In the data rows, the value 128 means zero.
Here are some points, each followed by its number:
[ 91  76 102 140 102 157 120 114 136 171 112 135 125  88 121 125 183 179
 148 134  92  73 152 132] 0
[151 173 150 126 100 159  67  82 107 160 121 134  99 128 161 137 143  74
 121 147  95 160 135  64] 1
[111 177 104 136 123  63 197 172 102  91 136 147 157 152  82 136  92 172
  73 192 131 124 147 164] 2
[103 166 110 156 111  88 198 196 156  89 129 167 145 198  80 153  94 185
  90 163 142 105 107 200] 3
[111 110 158  72 157  75 165 162  99  86 134  68 172 135 175 107  97  88
 126 117 125 188 105 134] 4
[129 170 129 109 102  67 254 167 112  41 123 170 159 163 101 133  67 129
  81 165 116 175 109 193] 5
[147 137 146 110 134  67 204 166 140  44 151 112 158 166 128  79  74  57
 114 111 146 214  95 161] 6
[116 169 125 157 126 131  72 108 169  58 149 151 146 195 215 160  87  86
 119  95 169 181 132  69] 7
[ 98  70  98 131 116 129 122 108 105 186  95 140 117  69 108 125 182 173
 144 130  96  67 162 119] 8
[100 132 125 129 122  97 153 108  93 110 166 149 131 150  99 183  83 142
  80 166  99 111 152  75] 9
[ 95 125 139 144 135 137 129  91 132 128 186 131 110 129  96 180  92 178
 108 154 107 129 156  61] 10
[175 114 167 100 148 127 160 135 121 155  91 177  95 104 113  77 156  95
 131 116 148 156 112 155] 11
[155 174 128 128 168 152  82  77 133 136 166 130  84 150 160 157 123  37
 135 141 124 212 141 106] 12
[126 170 121 142 139 111 161 229 177  84 113  97 159 176  97 115  92 131
 143 141 178 135  96 196] 13
[158 150 167 123  75 226  57  77 116 185  91 153  94  86 139 139 194 144
 152 134  73  58 160 130] 14
[127 175 128 132  95 255  71  94 125 190  65 124 123 103 135 166 195 147
 156 143  91  69 150 129] 15
[151 164 130 124 131 176  95  56 151 134 133 127 102 168 136 125 118  77
 112 157 110 166 123 110] 16
[104 100 129  89 160 151  82  90 137 162 175 115  97 117 137 110 170 101
 214  64 198 123 108  92] 17
[ 87  99 100 160 189 182  70 146 143 212 164 115  96  95 133 125 208 137
 171 104 178  83 120 101] 18
[117 119 175 127 150  53 144 159 119  79 163  76 156 114 157 115 112  93
 123 130 133 178 127 133] 19
[136  77  81 118 116 104 126 129  97 128 140  88 133  81 147  97 140 100
 118 127 110 137 167 104] 20
[124 194 106 181 123 151  68 141 177  30 142 117 150 184 191 165 100 117
 104 110 187 173 123  75] 21
[113 153 113 119 130  91 142 176 153  39 122 106 185 173 181 124 109  73
 150  94 173 159  77 147] 22
[135 126 139 127  79  64 249 114  87  46 141 176 119 150  79 110  77 119
  73 158  95 147  87 155] 23
[163 149 135 130 132 134  94 134 136 181  85 120 102 148 131 123 155 165
 150 126 102 110 106 180] 24
[159 197 135 118 146 130  84  91 126 136 158 119 126 160 162 132 133  66
 145 121 127 202 119 112] 25
[158 120 130 108 157 128  98 105 161 142 148 129  84 170 123  99 116 121
 153 135 178 163  95 160] 26
[133  81 109  98 182 170  76  92 182 180 164 118  74 113 132 131 149 138
 199  48 208  97  99 101] 27
[ 90  93 109 146 126 134 104 108 143 163 178 125 129 126 107 164 150 199
 132 118 114  76 120  74] 28
[ 94 103 134 109 160  96  90 179 146 111 113  60 154 131 170 108 109 112
 153 102 153 117 118 101] 29
[136  65 151 120 129  70 150 148 109  84 128  75 168 117 159  90  90  89
  99  98 107 178 152 141] 30
[141 207  92 163 131 165  65 102 174  30 155 151 160 165 217 168  96 104
 134 102 171 175 146  48] 31
[164 138 155 109 128 171  73 119 113 194  80 149  81 134 141 165 171 170
 153 120  97  74 124 169] 32
[100  77 101 134 153 118 105 110 117 169 127 111 116  50 124 116 168 148
 139 109 125 113 149 110] 33
[174 112 152 102 139 124 154 116 130 141  87 191  87  95 117 108 125  99
 138  91 142 172 126 179] 34
[148 189 138 136 101  85 230 203 148  85 108 134 136 197 119 115  92 111
  92 136 110 136  66 184] 35
[ 95  65 109 110 139  81 120 132 111 136 126 103 119  67 144 108 144 103
 108 146 116 125 162 122] 36
[ 93  83  96 118 191 190  48 112 174 180 157 144  67 105 146 121 191 132
 208  47 191 123  95  94] 37
[140 144 137 126 109 255  66 102 137 191  88 152 133 113 116 146 209 151
 161 115  83  79 150 119] 38
[108 132 126 118 139  98  93 159 158  93  99  59 160 139 178 122 115 103
 147 108 145 157 111 146] 39
[146 155 121 126  90 218  64 102  96 181  84 160 104  93 111 147 218 141
 158 135 113  39 159 135] 40
Which point above is nearest to each new point by angle? Its number follows each.
[169 120 142 112  95  94 207 141 107  87 150 142 119 118 158 116  50  56
 100  98 136 198 103 189] 6
[122 149 125 143 106  84 179 162 124  75 158 133 155 150  89 134  74 140
  36 158 110 101 141 137] 2
[204 111 144 111  92 128 174  95 113 135 111 177 100 100 104 117 118  92
 143 111 138 166 119 181] 34
[ 81 132 131 138 108 128 113  96 113 121 177 136 146 124 147 148  95 162
 103 144  97 147 145  69] 10
[124 147 148 132  98  78 179 160  98  86 170 152 131 140  83 167  67 152
  72 200  92 131 142 146] 2
[172 112 126  98 145 105 183 145 118  82 143 117 165 127 117 127  69 104
 101 128 134 211 107 144] 6
[171 117 153 101 119  65 216 162 132  88 139 118 138 152 111 101  54  74
 115 111 152 225 108 175] 6
[127  93 122 140 111 130 124 106 105 173 110 143 121  61 151  99 177 149
 121 133  96  87 162 100] 8
[109 147 128 142 113  87 186 156 118  90 136 169 144 151  82 120  90 165
  64 184  98 125 119 126] 2
[151 109 127  76 128  77 200 132 114 110 148 137 128 121 143  97 106  84
  88 108 125 212  79 141] 6
[155 127 159 123 117  61 184 159 145  75 129 129 128 155 131  54  73  90
  76 111 150 196 105 162] 6
[ 78 133  95 166 114 144 125 154 158 147  84 132 161 115  99 132 159 186
 113 150 129  61 161 159] 0
[ 85 118 119 158 163 153  84 130 128 177 165 114 100 134 140 146 119 148
 134 130 185 124 126  66] 18
[ 83 135 146 149 149 100 107 111 103 125 180 108 144 149 125 172  84 147
 133 141 124 142 112  63] 10
[192 133 143  77  76 156 170  74 114  94  91 190  81 106 103 125 148 115
 126  97 114 149 120 161] 34
[114 161  84 168 107 133 171 180 157 158  93 146 146 133  92 121 173 195
 110 170 123  42 139 195] 3
[175 116 152  88 134  68 195 163 103  63 150 137 146 130 130  99  66  49
 105 110 139 187  94 177] 6
[138 181 152 152  89 189  89  87  76 147 144 120 128 140 175 161 126 113
 140 148  74 153 148  64] 1
[104 144 165 127  92 114 181 112  99 114 161 159 155 151  96 148  91 138
  79 149 109 111 136  94] 9
[120 142 130 157 100  92 191 182  97 101 125 145 153 141  76 132  70 169
  52 196  93 119 142 148] 2
[127 121 138  91 142  76 144 175 120 106 141  95 173 164 167 104 109  82
 148 109 134 157 116 140] 4
[158 120 121 114 188 130  91 117 147 145 146 118  58 170 138  99  91  97
 162 133 161 152  73 139] 26
[164 132 101 120 201 146  89 105 134 121 115 126  96 190 104 107 124 120
 152 118 164 137 117 175] 26
[122  66 102 123  91 128 103 118  94 162 103 131 119  60 137  98 177 155
 138 113 105  74 180 107] 8
